Each row has a name. Each question is about the rows just above it. Places in a row count from 0.

[-42  -9  47 -30  51 -36] = B
[-40 -17 -36   1   9   0] = V
[-40 -17 -36   1  51   5] = S
[ -8 -37 -45  56 -29  24] = J
Changed B: [-42  -9  47 -30  52 -36]. Place and old value: | 4, [51]
Where does [ -8 -36 -45  56 -29  24] differ from J, and what was there? | 1, [-37]
Where does [-40 -17 -37   1  51   5] differ from S, and what was there? | 2, [-36]

[ 17 -29  11   4  12  -4] = C
[ 15   2   3 -25 -16 -21] = E
[-12  38  11   5 -24  19] = K
[ -8  22 -16  35  57  26] = H
[18 20 14 -1 15 39] = N
[-32   3  20  10 -12  16] = W
[-2 33  7 17 29 -6] = M
[-25  -4  53  25   3  -6] = R
[  1  58  -6  22  41 -19] = Q
One entry of N was changed: [18 20 14 -1 15 38]. Where, and from what? | 5, [39]
One entry of M was changed: [-2 33  6 17 29 -6]. Where, and from what? | 2, [7]
Where does [18 20 15 -1 15 39] differ from N, and what was there? | 2, [14]
Where does [-33   3  20  10 -12  16] differ from W, and what was there? | 0, [-32]

[-2  7 -1 -7 -1 -1]  D
[ 23  -2  17 -39 -15   1]  Z
[ 19  57  34 -18 -24  -8]  L
Where does [ 20  57  34 -18 -24  -8] differ from L, and what was there? | 0, [19]
Where does [-2  7  0 -7 -1 -1] differ from D, and what was there? | 2, [-1]
Where does [ 23  -1  17 -39 -15   1] differ from Z, and what was there? | 1, [-2]
Where does [ 19  57  34 -17 -24  -8] differ from L, and what was there? | 3, [-18]
One entry of Z was changed: [ 23  -2  17 -40 -15   1]. Where, and from what? | 3, [-39]

[ -5  -5  -4   7  -8   1  11 -13  -4  11 -13   9  -8 -59   3  -4  -3 -15
   5  11   8  -1  -1  -4  -3  -5  -1  -1  -3  -2   5  -3  -1  16   9  -6
   4  10  -2  -4   8  -7  -4] -> A
[-11   0   3  -8   1   8  -2   0 -14   4   4  -5   6  32  -5   0   8 -15
  12   9  -7 -11  13   2  10  22 -11  -3  -3 -16   9   0   4 -11  -3   0
  -6   8 -13   0   6   4   1] -> X
[ -2   0 -16  -5 -24  -7  -6   7   8  12   5  -3  11  35  14 -12   5 -15
   9  -1   0  -4 -14   4   1   3  -4  13  -9  17  -9   2  -4   6  -4  13
  -3  -6 -10   4  -4   4   4] -> P
Where does [ -5  -5  -4   7  -8   1  11 -13  -4  11 -13   9  -8 -59   3  -4  -3 -15
   5  11   8  -1  -1  -4  -3  -5  -1  -1  -3  -2   5  -4  -1  16   9  -6
   4  10  -2  -4   8  -7  -4] differ from A, and what was there? | 31, [-3]
Changed A: [ -5  -5  -4   7  -8   1  11 -13  -4  11 -13   9  -8 -59   3  -4  -3 -15
   5  11   8  -1  -1  -4  -3  -5  -1  -1  -3  -2   5  -3  -1  15   9  -6
   4  10  -2  -4   8  -7  -4]. Place and old value: | 33, [16]
Changed X: [-11   0   3  -8   1   8  -2  -1 -14   4   4  -5   6  32  -5   0   8 -15
  12   9  -7 -11  13   2  10  22 -11  -3  -3 -16   9   0   4 -11  -3   0
  -6   8 -13   0   6   4   1]. Place and old value: | 7, [0]
Where does [ -5  -5  -4   7  -8   1  11 -13  -4  11 -13   9  -8 -59   2  -4  -3 -15
   5  11   8  -1  -1  -4  -3  -5  -1  -1  -3  -2   5  -3  -1  16   9  -6
   4  10  -2  -4   8  -7  -4] differ from A, and what was there? | 14, [3]

[-10 -37  25   1 -22  -7 -20  59 -25 -13  21 -25   2 -36  45  21  13  -1
  11  33 -44   3 -12 -30  -9  -1   8   8  -4   2   6] = U
[  7  13   3   8   1  -5   3  11   0  -1  -7   3   8   4  -1 -11  12  -3
   0   5   6   0  -1  -2   5  -8  -2  -3   2  -4  -5] = T
[  5  -4  10   3   5   4   4  11   0 -12   1  13  -1   5   3  -5  -3  -2
  -2  -3   2   7   4 -19  10  -5  -1  -6   8 -11  -3] = Y
Where does [  5  -4  11   3   5   4   4  11   0 -12   1  13  -1   5   3  -5  -3  -2
  -2  -3   2   7   4 -19  10  -5  -1  -6   8 -11  -3] differ from Y, and what was there? | 2, [10]
Where does [-10 -37  26   1 -22  -7 -20  59 -25 -13  21 -25   2 -36  45  21  13  -1
  11  33 -44   3 -12 -30  -9  -1   8   8  -4   2   6] differ from U, and what was there? | 2, [25]
One entry of Y was changed: [  5  -4  10   3   5   4   4  11   0 -12   1  13  -1   5   3  -5  -3  -2
  -1  -3   2   7   4 -19  10  -5  -1  -6   8 -11  -3]. Where, and from what? | 18, [-2]
One entry of U was changed: [-10 -37  25   1 -22  -7 -20  59 -25 -13  21 -25   2 -36  45  21  13  -1
  11  33 -44   3 -12 -31  -9  -1   8   8  -4   2   6]. Where, and from what? | 23, [-30]
One entry of U was changed: [-10 -37  25   1 -22  -7 -20  59 -25 -13  21 -25   2 -36  45  21  13  -1
  11  33 -43   3 -12 -30  -9  -1   8   8  -4   2   6]. Where, and from what? | 20, [-44]
One entry of Y was changed: [  5  -4  10   3   5   4   4  11   0 -12   1  13  -1   5   3  -5  -3  -2
  -2  -3   2   7   4 -19   9  -5  -1  -6   8 -11  -3]. Where, and from what? | 24, [10]

[-10   0 -18 -22 -40] -> dodiv
[ 8  0 12 18 42] -> kib
[ -8  -9   9 -18  27] -> tubaz
[ 6  1 16 27 48] -> tepa
[-11  -1 -17 -24 -39] -> Gab
One entry of tubaz was changed: [ -8  -9   8 -18  27]. Where, and from what? | 2, [9]
Changed tepa: [ 6  1 16 26 48]. Place and old value: | 3, [27]
Where does [-10  -1 -17 -24 -39] differ from Gab, and what was there? | 0, [-11]

[-5  0 -7  4  8  1 16 -4 -4  1  2  1 40  7  3  2  4  8  3  7  2  3 24 24
  1] = Tad
[  6   0   6  12   8 -17  16  10  -4 -29   1   3 -33  11   3   2   4   8
   3  -5   2  -4   6   9  -7] = Dip
[  6   0  13   4   8   1  42  10  -4   1   1   3   4   0   3  32   4  16
   9  -5  16  -7   0   6 -26] = Dume
[-5  0 -7  4  8  1 16 -4 -4  1  2  1 40  0  3  2  4  8  3 -5  2 -7  0  6
  0] = mude
[  6   0   6   4   8   1 -17  10  -4   1   1   3   4  -8  52  -9   4   8
 -15  -5   2  -7   0  -9   9] = Fop
[ -3 -17   6   4   8   1  16  10  -4 -10   4   3  49   0   3   0  17 -10
   3  -5   2  -7  17  34   7] = nafi
[  6   0   0 -14   8  13  -1  10 -13   1   1   3   0   0  48 -10   4   8
   3 -11  -9  -7   0   6   0] = kam
[  6   0   6   4   8   1  33  10  -4   1   1   3   8   0   3  26   4  20
   3  -5  19  -7  -6   6 -25] = mubu
Where does [-5  0 -7  4  8  1 16 -4 -4  1  2  1 40  0  3  2  4  8  3 -6  2 -7  0  6
  0] differ from mude, and what was there? | 19, [-5]
One entry of Fop was changed: [  6   0   6   5   8   1 -17  10  -4   1   1   3   4  -8  52  -9   4   8
 -15  -5   2  -7   0  -9   9]. Where, and from what? | 3, [4]
Changed nafi: [ -3 -17   6   4   8   1  16  10  -4 -10   4   3  49   0   3   0  17 -10
   2  -5   2  -7  17  34   7]. Place and old value: | 18, [3]
Where does [-5  0 -7  4  8  1 16 -4 -4  1  2  1 40  7  3  2  4  8  3  7  2  3 25 24
  1] differ from Tad, and what was there? | 22, [24]

[-41  13   6  11  34 -56   0   8  -8 -28   9   4  -3  44 -16 -31  38 -31
  -5 -17] : dol
[-12   2  27  20   8 -30   8  11   3  20  28  17  -9  11  -6 -22  -8 -22
  21 -23] : tudos
[-33  10 -13  12  40 -30 -18  -7  10 -10 -23   9 -15  17 -21 -12  16 -12
  -5 -17] : fak
[  0  25  14   7   8   1   2 -10  12  20  -4  22  -3   3   2 -18  -2 -18
  15 -26] : sebe
[-37   5  -2   9  31 -36 -18  -7   9 -46 -36  19  -3  11 -19 -24   7 -24
  -2  -7] : tafus
[-16   7  -2   1  14   1   0 -10  10  26 -13  37 -27   1  -8 -22  19 -22
 -12   9] : Batal
[-16   7  -2   1  14   1   0 -10  10  26 -13   6 -27  11 -16 -12   1 -12
  -8 -10] : palu
[-16   7  -2   1  14   1   0 -10  10  26 -13   6 -27   1  -8 -22  19 -22
 -12   9] : bip
[-12   2  27  20   8 -30   8  11   3  20  28  17  -9  11   5  -6   4  -6
  31 -42] : kal
[  8  20   3  -6   2 -25   8  11  -8 -22  14  12  18  14  13  -8  19  -8
  15 -23] : gem
One entry of dol was changed: [-41  13   6  11  34 -56   0   8  -8 -28   9   4  -3  44 -16 -30  38 -31
  -5 -17]. Where, and from what? | 15, [-31]
Where does [  8  20   3  -6   2 -25   8  12  -8 -22  14  12  18  14  13  -8  19  -8
  15 -23] differ from gem, and what was there? | 7, [11]
Changed kal: [-12   2  27  20   8 -30   8  11   3  20  28  18  -9  11   5  -6   4  -6
  31 -42]. Place and old value: | 11, [17]
One entry of fak was changed: [-33  10 -12  12  40 -30 -18  -7  10 -10 -23   9 -15  17 -21 -12  16 -12
  -5 -17]. Where, and from what? | 2, [-13]
One entry of palu was changed: [-16   7  -2   1  14   1   0 -10  10  26 -13   6 -26  11 -16 -12   1 -12
  -8 -10]. Where, and from what? | 12, [-27]
One entry of gem was changed: [  8  20   3  -6   2 -25   9  11  -8 -22  14  12  18  14  13  -8  19  -8
  15 -23]. Where, and from what? | 6, [8]
One entry of palu was changed: [-16   7  -2   1  14   1   0 -10  10  26 -13   6 -27  11 -17 -12   1 -12
  -8 -10]. Where, and from what? | 14, [-16]

[-28 -28  -4  21  13 -12 -26   7 -14 -14  -9  19 -14  10 -28 -27] = Nabe
[ 32  33 -39  10  14 -38  38  21  22 -37 -38  28  49  38  29  32] = Zofi
[ -3  -3  18  -8 -12  16  -4 -15   0  16  17   3  -8 -15  -2  -3] = roluk
[18 18 -8 -4 -3 -7 19 -1 12 -7 -7 13 19  6 17 17] = mezok
[ 20  20  12 -22 -23  14  20 -24  16  14  14  11   9 -19  20  20] = Buk
[  2   2   9  -6  -9   7   3 -11   4   6   8  11   1  -8   2   2] = moki
[ 3  4 -4  4  4 -4  5  5  2 -4 -4  5  9  9  3  3] = Zib
[ 24  24  41 -45 -48  44  20 -52  19  44  43   1  -7 -52  25  24] = Sal
Where does [  1   2   9  -6  -9   7   3 -11   4   6   8  11   1  -8   2   2] differ from moki, and what was there? | 0, [2]
Where does [ -3  -3  18  -8 -12  16  -4 -15   0  16  17   3  -8 -15  -3  -3] differ from roluk, and what was there? | 14, [-2]
One entry of roluk was changed: [ -3  -3  18  -8 -12  16  -4 -15   0  16  17   3  -8 -15  -2  -4]. Where, and from what? | 15, [-3]
One entry of Zofi was changed: [ 32  33 -39  10  14 -38  38  21  22 -37 -38  28  49  37  29  32]. Where, and from what? | 13, [38]
Where does [18 18 -8 -4 -4 -7 19 -1 12 -7 -7 13 19  6 17 17] differ from mezok, and what was there? | 4, [-3]

[ 39  -9  44  45 -32 -32   1  34  -1 -25  -3  17   5  -1  -8  18 -28  -6
  -3 -30   4 -13 -24 -22 -26] : kode
[ 24 -14  19 -26  20   4 -51   3 -30 -24  19   4  19  -3   7  -8   2 -36
 -26  14  10  12  11  34  -6] : fugod
[-19   7  -7  22  -9   5  44   9  17  17 -14  -7 -20   9 -11   4   1  14
  16  -6  -1 -10   3 -20  -6] : dufu
One entry of fugod was changed: [ 24 -14  19 -26  20   4 -51   3 -30 -24  19   4  19  -3   6  -8   2 -36
 -26  14  10  12  11  34  -6]. Where, and from what? | 14, [7]
Where does [-19   7  -7  22  -9   5  44   9  17  17 -15  -7 -20   9 -11   4   1  14
  16  -6  -1 -10   3 -20  -6] differ from dufu, and what was there? | 10, [-14]

[  6  22 -21 -36  52]  tik
[ 38   8  13  14 -18]  raf
[  6 -23 -21 -36  52]  Linu
One entry of Linu was changed: [  6 -23 -21 -37  52]. Where, and from what? | 3, [-36]
One entry of Linu was changed: [  5 -23 -21 -36  52]. Where, and from what? | 0, [6]
Changed tik: [  6  22 -21 -37  52]. Place and old value: | 3, [-36]
One entry of raf was changed: [ 38   8  13  13 -18]. Where, and from what? | 3, [14]

